128 stands for zero in the data rows.
A hidden rule labels the rows of this table. It goes by one to three of the table's principal directions, not those with the most spread.
[137 112 109 196 190  89 115  87 119 138 101 169 152 192  69 117 120 161
 116 154 171 151  78 149  99 152 132 210 101 141] 1
[162 171 144  75 107 173 107 160 120  85 156 139 159 160 163 128 152 126
  96 142 124 108 140 106 124  94  82  84 145 108] 2
[143 148 156  80 101 116 129 106 133  60 151 108 138 167 121 132 137 104
 125 156 130  81  78  68  92 142  94 118 138 133] 2
[ 92  88 168 159 104 106 149 130 158 151 113 114 107 113  88 120 125 134
 166 107 132 119 104 118 123 144 157 131 102 136] 2
[132 128 108 156 157 121 117 132 113 147 113 157 135 133 123 132 115 144
 123 135 141 135 137 152 136 114 132 149 125 137] 2
[126 130  94 158 158 135 113 150 111 160 115 164 129 109 140 137 118 137
 121 122 140 148 161 167 145 101 135 133 125 142] 2
[131 135  97  97 133 143 125 151  91 157 114 117 132  85 171 137 116 129
 128 116  96 148 191 153 168 110 141 130 172  97] 2
[117 103 104 208 150  84 143 107 149 169 110 137 111 122 100 130 116 135
 138 136 164 146  99 138 125 128 166 146  90 167] 4
[152 142 130 102 124 139 128 118 119 102 124 130 153 155 120 126 139 135
 111 137 112 117 127 116 136 145 121 128 149 108] 3
[ 94 109 169 119  84 103 154 132 143 133 107 111 105 101  99 132 127 119
 151 106 122 104 113 106 125 148 141 137 132 142] 2
[ 79  97 255  75   0 168 170 134 202  97 117  76 101 114  89 120 124 125
 169  58  77  66 111  89 143 187 124 120  92 112] 2
[108 110 153 136  82 193 124 185 162 171 133 127 120  88 175 104 132 138
 149  78 101 130 173 149 157  87 146  90  96  96] 4
[145 141  74 173 182 117 117 108 111 135 112 173 138 147 105 156 115 139
  94 142 161 162 136 171 139 136 122 154 114 169] 2
[145 137 101 148 163 101 116 116 114 116 135 142 147 163 116 138 135 126
 112 161 168 144  96 117  99 117 114 138 123 147] 2
[164 155 101 104 167 105 110 112  85  77 123 164 174 182  94 143 153 124
  95 168 148 117 102 105 105 142 103 137 173 135] 3
[150 158 155  73 100 126 141 115 129  77 146  98 135 152 123 142 142 116
 108 148 122 111 114  89 122 145  96 100 151 126] 1
[103  96 128 177 143  96 128 111 127 148  80 170 136 146  65 125 121 144
 136 113 151 128  94 143 113 160 147 206 112 149] 3
[145 150 139 102  91 200 120 145 151 107 143 136 135 132 163 131 126 130
 108 104 101 116 163 144 159 122 105  97 106 117] 3
[143 137 156 136 131 117 124 112 134  94 118 154 156 195  74 131 140 148
 106 146 156 116  85 113 106 150 100 153 114 140] 1
[112 118 157 118 105  93 147 108 135 118 118 102 113 127 105 130 116 120
 147 134 128 102  96  98 114 149 131 149 131 138] 1
[ 78  89 173 167  90 109 150 128 172 151 111 122  87  97  94 124 109 125
 170  96 134 101 102 123 123 143 154 138  84 160] 3
[188 176 108  98 139 138 104 137 111  82 168 126 173 185 171 132 148 122
  94 188 148 114 109  84 108  76  89  81 142 114] 3
[173 143  94 189 206 111  92 127 100 132 116 199 190 219  92 116 150 173
  85 178 188 157  94 144  99 100 111 165 118 129] 1
[115 101 148 133 112 127 141  95 144 135 107 108 124 136 109 110 109 140
 148 110 103 123 112 132 133 170 147 185 112 105] 2
[140 143 130  91 116 147 124 117 149  84 197  80 102 115 186 121 125  88
 145 149 111 101 118  93 109 111 110  55 116 126] 2
[108 125 155  92  91 149 131 142 125 113 107 142 131 115 109 136 133 123
 130  91 105 108 143 130 138 155 120 143 145 125] 2
[173 149  95 128 162 136 112 120 114 121 155 115 160 170 161 121 137 138
 103 168 141 159 124 124 120 101 114 117 129 101] 2
[168 158 107 107 157 130 113 122  95 101 127 149 165 168 126 133 140 139
  96 159 129 126 131 124 130 126 109 130 162 114] 2
[141 133 132 130 141 137 116 112 125 103 120 160 151 169 100 120 136 140
 111 132 131 119 109 132 116 152 113 157 125 126] 2
[115 129 134 134 115 129 140 133 132 143 104 145 115 106 113 133 127 133
 118 106 121 127 147 147 148 143 136 139 134 143] 3
[ 82  72 199 224  88 132 145  96 215 134  85 173 117 179  17 119 108 162
 146  78 164 108  56 148 113 194 137 203   8 180] 2
[ 73  70 170 171  83 116 162  93 190 162 112  83  72  91 107 112  85 126
 185  84 110 115 101 135 133 171 170 173  61 140] 2
[141 136  98 112 154  96 128 120  93 119 125 127 140 126 123 136 140 116
 125 153 129 128 123 109 120 130 136 123 174 126] 4
[ 95 102 190 154  70 171 146 134 185 146  99 140 112 125  91 120 115 155
 136  67 113 120 136 159 155 162 134 154  68 134] 2
[131 122 107 137 155  95 133 102 115 131 127 112 129 137 115 134 126 125
 128 146 142 152 110 124 114 142 134 151 136 132] 1
[122 123 111 150 150 137 118 148 133 155 158 115 111 104 165 124 126 124
 139 130 140 158 147 144 125  90 132  91 108 127] 1
[103 132 146  68  70 168 157 136 147 133 145  72  72  40 182 133 114  99
 145  80  61 120 194 140 175 146 138  81 147 115] 1
[152 153 112 132 123 139 122 104 146  87 148 134 134 163 135 153 115 115
 102 149 152 120 105 120 120 129  95 121  91 165] 2
[143 146  96  84 142 125 118 118  88 113 124 126 141 122 157 126 128 113
 118 139 104 123 142 123 128 132 123 152 179 105] 2
[104 109 186 141  89 106 152 140 153 142 106 119 120 128  84 120 136 143
 147 115 134 106 104 104 125 137 142 128 119 133] 2
[127 108 119 163 151  92 135 112 126 144 114 131 136 141  93 120 136 138
 137 140 144 138 100 121 116 140 153 145 128 129] 4
[175 157  74 135 172 141 110 136 113 135 172 112 146 142 192 125 138 128
 103 172 142 167 147 131 129  73 121  78 131 108] 2
[ 78  77 182 196  69 166 146 120 214 171 110 118  89 117 113 110  87 150
 161  64 127 131 114 165 142 150 147 177  13 143] 1
[134 144  75 154 180  94 117 108 105 113 132 168 118 126 116 154 122 107
 110 154 163 130 117 140 111 128 120 129 134 186] 2
[149 145  95 135 167  97 125  88 110 102 127 144 136 157 105 139 129 122
 102 159 148 133 102 126 111 153 117 151 141 153] 2
[198 206  70  53 172 156 103 147  54  90 143 153 180 153 170 152 163 130
  50 168 118 159 191 140 152 104  81  90 219 101] 1
[ 94  97 188 117  92 136 133 151 136 142  99 131 134 126  92 108 137 147
 155  89 110 112 124 125 125 147 137 160 131  99] 1
[134 136 166 117  79 174 126 147 173 117 165 101 120 134 175 110 127 125
 135 123 119 105 124 108 127  94 111  83  84 112] 2
[108 114 167 124 100  98 137 134 145 119 140 101 116 129 118 124 131 114
 158 137 144 100  85  82  95 117 127 115 117 136] 1
[105 110 129 181 132 163 132 154 158 193 127 133  97  87 147 118 117 151
 132  89 128 177 177 191 161 109 148 115  81 131] 0
[ 98 106 206 131  47 171 149 131 198 119 123 113 109 132 105 121 117 137
 146  77 112  99 114 125 139 158 122 130  62 132] 2
[141 124 109 180 144 140 120 110 149 140 125 145 135 158 127 129 107 147
 116 133 149 145 117 154 134 124 127 156  73 143] 3
[126 120  81 167 177 119 125 120 101 166  93 162 129 112 108 145 110 148
 116 119 133 168 164 186 161 142 149 166 135 142] 2
[154 173  91  52 166 116 119 130  53 101 128 137 143 111 144 142 151 113
  93 151 102 134 173 130 138 137 109 116 234 111] 1
[119 127 141 131 104 138 143 113 154 124 128 112 106 117 124 143 107 125
 129 112 121 126 134 139 146 148 125 128 100 148] 2
[113 122 164 132  68 140 159 104 188 105 134 106  96 120 108 136 120 112
 132 103 120 102 105 112 136 166 129 109  81 163] 4
[ 94 101 150 137 123 101 142 142 113 168  82 138 119  97  92 120 125 145
 151 102 115 125 141 140 141 144 160 166 156 119] 2
[132 135 152  69 100 122 133 112 123  71 138 112 134 138 117 123 143 102
 138 135 101  77 100  78 109 159 118 116 164 116] 3
[165 152  49 107 198 135  95 142  74 137 171 121 144 112 209 113 146 111
 117 168 120 164 165 135 120  73 131  85 181  89] 2
[170 181  77  66 153 127 104 128  85  74 174 122 140 129 195 145 136  85
 104 179 127 107 135  94 110  90  93  78 180 131] 3
[152 138 135 114 116 153 134 138 134 127 134 114 148 142 134 126 144 144
 112 129 114 142 147 126 151 125 129  96 135 100] 4
[130 148 138  91 122 115 122 125 111  84 134 138 132 140 118 141 134 108
 120 142 133  96 110 101 106 136 100 126 154 145] 1
[122 122 128 113 126 136 121 148 119 139 139 110 129 113 156 122 129 123
 144 125 120 135 141 123 125 104 131 116 137 104] 1
[153 139 116 114 163 101 121 128  97 118 141 123 151 150 125 115 157 130
 122 167 135 133 113 101 107 116 129 107 173 104] 3
[160 151  80 122 190 106  95 116  77  96 131 173 168 173 120 131 145 123
 101 171 154 128 106 120  94 120 107 151 166 131] 2
[149 143 102 123 162 123 116 132 104 127 145 124 142 139 146 131 138 129
 114 153 139 154 137 129 122 108 119 111 146 117] 1
[161 151  90 112 147 150  91 153 112 116 176 124 152 143 211 109 140 109
 125 165 137 122 124 102  99  54 110  90 132 100] 3
[112 122 141 114  86 194 131 151 153 143 124 132 113  87 156 122 123 129
 131  71  84 127 182 163 170 136 136 112 112 112] 4
[137 155 134  79 112 151 114 158 124  97 178 109 120 110 188 127 139  98
 133 143 118 101 141  98 115  83 101  55 144 121] 1
[ 93  95 165 125  88 100 155 100 145 130  92 105 111 120  80 131 109 126
 157 101 115 109  99 115 126 182 146 187 120 134] 1
[ 99 100 158 148 106 100 158  97 150 138  94 114 110 126  69 135 116 137
 141 104 129 132 104 132 131 184 145 177 109 146] 1
[106 105 202 152  72 120 152 124 181 113 108 132 125 157  59 127 130 142
 143 109 142  87  78  99 120 159 130 133  81 152] 3
[136 144 144 110 123 148 111 168 136 114 181 113 126 127 175 119 147 114
 135 147 139 118 130 100 106  69 105  48 122 119] 0
[116 103 165 183 132 116 126 118 153 127 100 171 147 185  49 119 134 160
 128 121 165 123  76 132 104 155 125 174  81 148] 2
[180 168 100  67 150 123 116 155  73 117 155  96 170 141 183 125 161 127
 105 180 118 144 152  91 129  76 116  76 206  71] 2
Which label does each new row get?
[130 114 122 127 128 130 139 108 142 141 150  78 110 110 160 108 121 122
 149 131 104 140 130 122 132 131 151 115 122  99] -> 3
[138 145 133  99 145 134 115 136  96 109 113 163 151 147 106 125 148 139
 105 129 120 123 141 136 127 143 110 143 171 116] -> 1
[166 150  90 121 172  99 118 124  92 130 149 106 147 144 164 125 130 130
 119 186 138 141 126 108 120  87 128 109 163 106] -> 2
[111 119 169  81  91 128 136 158 106 132  92 129 144 113 107 122 142 138
 143 103  95 100 145 110 141 139 137 143 181  92] -> 3
[ 99 101 147 140  97 169 133 147 170 155 151 102  91  79 168 108 114 120
 166  89 100 124 153 144 145 114 150  92  86 115] -> 3
[181 171  89  79 176 108 102 109  66  71 136 149 179 183 129 135 150 121
  91 186 134 115 111  99 104 128  95 136 196 112] -> 3
[ 71  95 200  99  37 142 159 167 160 148 103  99  96  64 115 130 124 119
 175  63  91  91 148 111 153 141 152 111 127 122] -> 3
[143 151 115  94 138 136 124 127 110 112 142 125 127 120 151 127 137 118
 112 137 112 129 148 129 132 128 116 110 161 119] -> 1
[131 127 141 138 121  96 143  87 146  96 128 118 125 160  88 137 123 121
 126 147 146 110  76 100 107 162 121 145 110 156] -> 2
[180 166  82  98 140 166 110 132 113 103 162 120 157 146 188 135 139 118
  95 154 119 142 153 123 141  97 109  84 142 105] -> 4
[151 170 132  71 108 162 123 148 106  90 122 152 151 137 128 156 143 127
  87 122 113 116 166 131 155 135  92 104 166 131] -> 2
[150 140  95 134 189  88 115 102  87 110 122 151 150 164  96 137 134 133
 109 168 151 140 109 129 108 142 119 153 160 138] -> 1
[136 148 143 118  97 162 123 154 142 123 132 136 137 137 146 139 132 133
 106 118 136 129 143 132 139 106 102 112 109 134] -> 1
[177 167  94  97 144 160 103 151  93 104 133 160 182 164 152 135 156 134
  85 149 127 133 151 125 139 100 105 104 164 104] -> 4
[ 91  92 145 137  98 107 142 135 148 152 129  94  98  84 138 115 118 108
 179 111 119 108 111 103 117 119 162 122 117 125] -> 4
[125 123 115 145 128 134 124 132 136 150 132 121 121 117 157 122 116 127
 134 126 131 138 133 137 130 107 135 135 109 125] -> 2
[126 119 106 175 166 108 123  92 135 127 124 154 113 138 106 128 104 131
 131 140 144 123 107 149 121 147 136 156  99 162] -> 2
[124 130 152  92  95 125 148 121 137 115 136  89 109 104 139 126 123 115
 144 126  97 101 132 103 140 140 135 103 146 117] -> 2
[ 89 118 158 120  73 152 160 139 150 165  88 115  91  69 118 148 105 137
 127  64  97 145 183 172 183 162 139 153 119 140] -> 1
[ 84  93 175 134  66 122 157 135 164 148 105 107  97  88 108 123 117 121
 168  87 110  97 118 113 137 147 158 136 108 136] -> 4
[147 134  94 151 139 167 122 145 136 169 140 122 130 112 183 117 126 142
 114 121 119 170 172 164 159  92 142 106 110 105] -> 4
[ 58  70 197 148  81 111 160 112 160 152  66 135  96 102  41 121 110 143
 169  60 107 108 111 146 135 208 159 206 106 142] -> 1
[168 155  60 112 166 125 103 141  85 136 154 117 152 125 208 124 131 114
 116 173 131 143 145 116 123  64 128 107 164  99] -> 4
[108  99 170 183  94 162 132 117 191 129 112 156 129 165  78 123 119 151
 130  88 146 126  96 150 126 160 123 163  38 151] -> 2
[152 144 113 146 138 107 139  90 147 105 156  99 113 147 137 147 105 118
 119 169 150 126 101 112 124 126 117 106  96 162] -> 2
[129 123 118 151 152 114 124 133 114 141 109 150 144 143  98 138 133 144
 119 131 150 151 127 143 128 130 130 146 130 136] -> 1
[127 130  80 149 147 151 114 150 109 161 107 165 131  96 150 148 110 132
 118 106 126 151 181 179 166 108 140 136 127 140] -> 4
[109 102 107 159 162 100 126 107 109 147  93 153 125 121  88 134 108 137
 143 119 131 134 125 155 132 159 151 184 132 141] -> 3
[147 138 102 109 181  78 111 116  66 109 107 157 165 161  96 126 147 131
 117 168 140 121 104 108  99 136 124 167 196 116] -> 2
[129 132 118 126 136 117 125 131 127 120 148 123 121 120 141 127 138 110
 132 141 137 123 118 111 112 113 128  99 134 137] -> 2
[118 119 146 136  86 147 140 126 164 132 128 110 116 120 137 132 113 125
 137 108 122 120 124 126 140 131 132 128  89 135] -> 3
[126 130 107 134 140 121 132 134 126 155 147 103 105  94 170 120 127 117
 134 136 126 149 144 132 129 101 142 104 134 123] -> 2
[107 102 167 177 121 132 130 132 152 152  91 166 136 156  70 115 126 167
 130 102 145 131 111 153 129 148 134 177  88 135] -> 1
A new table starts here. A hidden rule labels the rows of this table. It goes by one to three of the table's principal directions, not those with the most spread.
[104 129 147 132 108 133 140 139 147 145 160 133 156 161  99 139 117 139
 159 120 124 118 101 143 144 102 157 131 139 128] 1
[120  97 108 118 162 150 113 195 163 132 172 136 129 202  52  95 119 146
 162 110  52 117 139  73 133 163 154 132 155 151] 1
[ 93 148  80  69  97 154 179  62 113 152 167 118 159 141 119 192 122 146
 150 147 131 151  93 179 140  61 108 127 113 100] 1
[137 147 164 142 135 115 126 118 119 128 100 119 138 105 160 116 124 140
  99 149 150 133 141 128 129 138 127 131 124 134] 0
[137 100 151 168 134 107 105 158 133 122 156 150 119 142 104 125 138 122
 156  83 132 108 108 108 123 151 145 114 137 129] 3
[111 131  97  86 127 157 146 138 153 127 173 120 150 166  88 133 108 143
 136 134  83 124 111 125 154 121 131 136 137 120] 1
[ 95 127  94 115 112 149 149 140 123 148 169 150 158 154  87 161 118 148
 191 126 113 129 118 137 119  90 136 125 127 126] 3
[136 131  90 127 134 110 123 107 107 116 112 120 131 120 140 124 131 144
 123 158 123 149 155 124 135 120  98 140 137 136] 1
[111 130 138 131 102 135 168  66  98 148 106 148 108 113 174 160 128 114
 108 113 191 132  98 171 103 118 111 101 105 112] 2
[121 133 152 134 133 136 131 122 101 132  81 146 122  96 163 112 130 125
 113 130 154 137 147 125  93 140 132 107 116 143] 0
[150 135 136 120 145 128 106 181 154 104 135 117 133 133 110  98 109 120
 102 136  90 104 141  95 157 159 126 162 134 123] 1
[132  98  98 134 149 124 127 127 125 114 140 115 122 142 114 123 144 147
 140 120 105 125 147  93 114 130 121 103 126 141] 0
[137 138 118  94 122 121 112 145 145  98 144 110 154 121 135 117 104 134
 127 147  97 130 135 123 177 121 126 147 148 123] 3
[138 162 108 121 137 178 129 153 119 127  89 160  67  77 112 117 158  63
  79 115 136 125 125 148  73 173 113 137  94 109] 3
[105 133 158 125  87 133 152  62 114 138 106 128 128  98 174 158 134 108
 122 112 186 136  92 181 118  92 136  97 112 116] 0
[131 119  91 151 141 132 122 129 134 130 138 125 113 145  83 134 149 123
 133 126 113 123 131 117 112 135 115 139 123 130] 2
[150 107 123 154 152 124 129 165 110 139 140 164  91 123 120 128 142 111
 118  96 139  96 117 101  85 163 118 121 108 122] 0
[115 121 150  86 135 137 130 148 160 130 196 122 167 190  76 113 107 145
 124 112  76 118  77 113 180 137 156 140 155 121] 2
[124 126 161 136 122 139 131 132 145 144 128 142 109 146 128 130 114 110
 124 103 144 117 107 137 127 157 140 127 127 119] 2
[117 120  92 115 147 144 143 115 139 143 126  97 137 153 119 127 128 164
 137 163  99 139 164 107 117 110 126 124 126 151] 1
[124 103  80 102 117 140 147 102 129 133 175 133 110 134 116 166 141 110
 138  98 127 116  80 144 120 107 117 109 118 106] 1
[138 142 107 137 143 136 136 117 108 118 107 126 113  99 135 133 143 130
 106 141 137 132 151 122 100 140 101 122 103 123] 3
[126 118  59  97 129 168 121 176 173 127 161 127 100 160  67 125 129  99
 149 121  67 115 126 123 132 131 132 151 139 124] 2
[121 116 130 125 153 134 140  85  84 134  87 137 120 126 147 116 137 140
  99 129 141 147 148 104  91 152 104 105 112 144] 2
[120 111 188 166 105  85 124  14 133 112 129  70 162 131 163 169 137 162
 144 114 181 148 108 149 163  97 132  84 127 122] 1
[108 134 207 125  78  99 146 137 162 144 164 111 182 165 154 145  86 155
 170 125 146 115  96 165 198  72 178 130 154 118] 0
[ 84 116 112  84 116 151 168  70 109 144 155 118 165 175 111 171 117 170
 177 123 116 154 125 134 132  87 122  95 119 123] 0
[132 134 151 102 107 119 110 118 165  97 157  94 148 135 133 135 113 131
 146 119 112 138 113 146 193 119 145 124 151 110] 3
[134 104 101 108 109 116 131  90 127 116 147 119 102 125 147 147 146 107
 133 102 136 135  97 154 141 106 119 105 135 112] 0
[128 132 152 123 118 134 148  30  92 131  72 118  92  80 202 160 144 110
  93 115 199 154 125 163  95 135  99  82  91 111] 1
[160 115 162 177 148 100  69 187 134 109  90 155  98 120 125  70 125  92
 103 112 126 112 148  91 127 197 133 159 152 148] 2
[116 130 145 163 169 139 139  80  78 139  66 123 130 122 124 125 154 162
 113 142 148 154 185  90  63 155 104  99  89 153] 1
[122 120 102 104 165 158 147 133 113 149 122 133 118 145 113 115 134 144
 112 139 102 134 148  96  89 147 119 119 113 143] 1
[144 132  71  91 140 152 142 133 119 121 108 122 101  87 158 127 130 110
  89 152 118 119 148 120 102 126  97 132 104 123] 1
[116 129 133 114 118 115 139 113 129 146 167 128 156 166 122 154 107 162
 166 132 126 144 113 142 160 109 132 130 146 121] 3
[ 94 152 118  77 124 160 154 114 117 140 132 115 181 132 118 138 114 163
 145 164 103 152 142 132 131  85 136 128 121 134] 3
[110 128  92 129 123 129 157  85  91 128 127 127 140 123 130 159 143 156
 151 138 141 146 142 136 106  93 104 101 109 127] 3
[150 162 181 136 134 113  87 191 149 110 103 142 131 119 127  63 109 104
  82 143 112 127 131 126 168 179 148 180 164 135] 1
[128 141 167 144  69  78 127 138 174 136 202 107 177 157 118 167 106 134
 171 126 142 105  63 185 217  58 162 166 161  97] 1
[137  97 142 162 136 108 110 105 116 120 104 138  99 116 156 111 145 118
 118 102 156 131 124 117 106 155 129  96 136 145] 2
[157 145  73 142 169 171  98 175 145 112  87 126  62  97  76  98 168  77
  88 136  91 122 173 101  76 187 105 157 103 131] 0
[118 135 213 131 125 124 137  64 102 135  77 135 118  92 206 109 136 128
  86 110 194 160 106 157 109 154 151  70 127 138] 3
[102 115 130 146 157 131 151 106 104 151 137 127 156 171 100 130 138 191
 154 137 119 147 150  97  99 126 133  97 124 155] 0
[159 133 169 137 117 112  95  98 135 109  57 110  79  65 203 104 142  71
  71 122 173 136 131 154 129 152 126 128 127 125] 2
[123 125  88 122 126 140 162  78 114 140 138 112 127 117 138 177 134 139
 126 139 148 122 123 136 105 100  97 115  92 112] 2
[123 101 133 116 119 123 128 117 168 119 157  95 140 153 139 125 117 143
 142 121 112 120 112 125 161 109 155 105 150 137] 2
[102 120 131 117 120 132 144 126 134 151 127 120 156 158 129 120 114 155
 149 147 116 136 137 127 132  93 152 125 143 153] 2
[132 151 187 180 102  90 113 120 113 142  80 152 125 105 169 121 119 113
 120 136 191 137 127 165 136 135 133 151 141 132] 2
[107 140 197 170 101 121 132 146 140 161 136 141 163 138 118 153 112 134
 170 118 164 107 110 147 127 102 166 137 121 125] 0
[133 110 215 194 154  98  95  78 106  97  59 129 108 116 171  77 145 142
  96  97 175 159 152 102 111 208 139  68 143 161] 0
[117 137 158 124 115 128 119 131 133 132  90 141 125 135 155  99 103 121
 122 136 137 146 140 142 143 146 142 137 154 144] 2
[137 119 166 170 140 112 117 124 115 133  77 131 106 116 161 111 134 129
 121 125 160 131 162 114 101 154 130 113 122 146] 1
[116 120 110 130 158 141 161  52  73 145 105 126 125 122 140 157 150 162
 117 134 154 153 147 111  70 133  91  86  88 132] 1
[114 150 191 145 134 110 129  26  96 121  85  91 171 102 168 137 137 171
 104 152 174 175 140 137 132 125 121  97 117 137] 0
[103 120 202 148 104 111 144  59 126 155 141 124 156 148 151 162 119 147
 145 102 185 137  78 160 140 112 153  96 129 121] 2
[148 137  64  96 129 150 117 212 140 119 139 155 100 109 102 105 125  79
 110 136  83 100 129 122 124 134 118 177 130 119] 0
[151 101  60 114 155 136 125 139 141 102 148 110 103 138 110 120 132 124
 104 129  85 106 140  86 126 149  97 131 123 126] 2
[110 175  85  71 100 163 154 133 136 148 145 136 145 121 111 147 110 110
 116 165 112 137 101 179 148  91 121 176 129 106] 2
[146 106  66 103 141 149 156 146 121 134 144 139  81 111 143 143 140 107
 113 115 122 100 123 118  88 127 105 111  99 114] 3
[132 108 104 138 106 122 143 132 163 121 177 113 110 144 111 145 147 111
 135 100 125  98  82 152 143  97 142 114 132 111] 1
[148 111 254 247 136  68  86 101 149 120  89 102 119 127 153 105 153 139
 124  95 194 124 132 119 130 169 169  94 140 150] 0
[134 100  91 134 160 148 139 137  80 125  81 163  76 107 140 107 153 108
 101 108 133 120 162  88  51 165  98  97  96 144] 1
[116 139 189 113 103 102 131 123 160 136 151  87 193 152 153 132  92 171
 153 155 125 132 121 144 195  78 168 138 154 132] 1
Which label does each new row get?
[143 155  81  88 108 145 164  97 113 122 108 102 111  70 171 170 133  98
  87 156 147 113 133 160 119  81  81 145  78  90] ~ 1
[114 156 205 181 114 116 139  79  93 140  76 143 142  79 174 132 138 132
  99 129 211 138 114 159  96 130 138 104 107 133] ~ 0
[124 155 125 146 125 137 120 133 129 132  79 124 120 120 119 117 129 117
 121 157 130 141 168 137 119 133 119 160 124 137] ~ 2
[141 133 182 131 149 122  85 135 120  98  66 129 110 100 163  72 131 121
 110 120 129 162 171 107 126 188 142 105 146 151] ~ 3
[151 127 127 160 120 105  88 192 161 104 127 135 116 120 120  94 120 101
 127 128 113 105 135 121 155 145 141 163 158 136] ~ 1
[115 124 199 166 100  87 130  58 146 140 137  86 162 156 147 157 128 161
 154 124 171 143 105 162 170  91 154 109 142 127] ~ 2
[129 129 155 162 160 126 133  87 110 127  85 101 136 119 137 117 144 157
  90 148 145 134 162  95  97 148 115 111 102 147] ~ 2
[131 117 125 153 122 114 145  94 110 129 108 121 122 101 169 141 138 134
 114 133 167 118 131 132 104 108 116 105 109 133] ~ 2
[148 131 147 137 121 104 113 126 127 106  99 111 117  84 171 102 147 110
  96 134 144 128 131 139 135 117 137 122 134 135] ~ 0
[136 132 135 175 118 120 111 139 153 114  99 113 114 120 120 115 135 108
 118 134 137 112 147 130 130 132 131 147 129 135] ~ 2
[131 100  99 112 141 127 138 120 132 117 167 116 122 150 117 133 140 146
 138 111 104 127 117 111 131 125 126  96 132 127] ~ 3
[106 152 127 122 102 129 172 114 132 152 167 125 174 152 114 160 105 152
 124 152 138 112  89 160 155  81 128 154 124 111] ~ 2
[122 152 183 131 120 122 113 139 117 136  93 148 144  97 162 102 116 124
 119 139 154 145 130 145 128 137 154 133 142 143] ~ 3
[128 130  58 103 140 169 138 199 183 134 191 112 132 171  34 129 128 117
 130 141  48  85 116 106 138 113 133 177 124 118] ~ 2
[ 97 131 102 142 105 135 177  75  95 168 110 128 133 133 137 179 142 147
 160 145 167 140 139 161  88  64 112 114  97 129] ~ 2
[141 135  22  74  98 162 147 196 155 119 202 150  91 114  80 162 140  63
 137 108  85  84  77 165 135  89 113 163 116  79] ~ 3
[135 146 128 152 124 119 126 125 109 127  92 133 123 104 134 127 136 115
 108 145 148 127 146 135 116 125 108 152 114 126] ~ 2
[136 133  79 142 130 129 129 121 143 121 137 100 128 126 101 145 141 131
 127 152 113 119 141 126 129 107 107 150 118 124] ~ 2
[175 126 163 120 157 117  92 179 127 109 111 165  64  95 165  70 136  81
  69  92 133 126 112 118 124 217 135 121 147 123] ~ 3
[130 134 104 142 145 148 100 175 172 131 169 130 127 164  34 116 139 113
 136 123  78 116 109 114 137 155 143 169 144 129] ~ 2
[110 113 136 144 127 125 137  54  97 147  96 124 123 123 151 152 146 140
 142 123 168 157 136 137  93 115 119  92 114 141] ~ 2
[107 142  94  93 124 150 168 109 120 161 165 126 160 144 108 168 119 154
 140 153 119 130 108 142 124  85 119 139 112 116] ~ 2
[114 113 109 108 137 140 150 144 115 150 138 144 129 163 113 125 124 142
 144 126 107 127 135 113 113 119 129 124 127 138] ~ 2
[140 147 150  84 133 146 110 159 148 111 133 133 125 108 140  96 112 106
  93 124 107 130 110 130 153 163 145 136 144 120] ~ 3
[115 130 172 119 133 119 132  71  92 146  58 118 134 111 191 111 129 147
 114 150 161 171 162 133 110 121 131 104 127 156] ~ 2
[125 113  68 124 135 131 137 104 117 127 147 116 132 125 116 157 142 147
 153 139 118 134 140 118 109 100 106 115 115 130] ~ 0
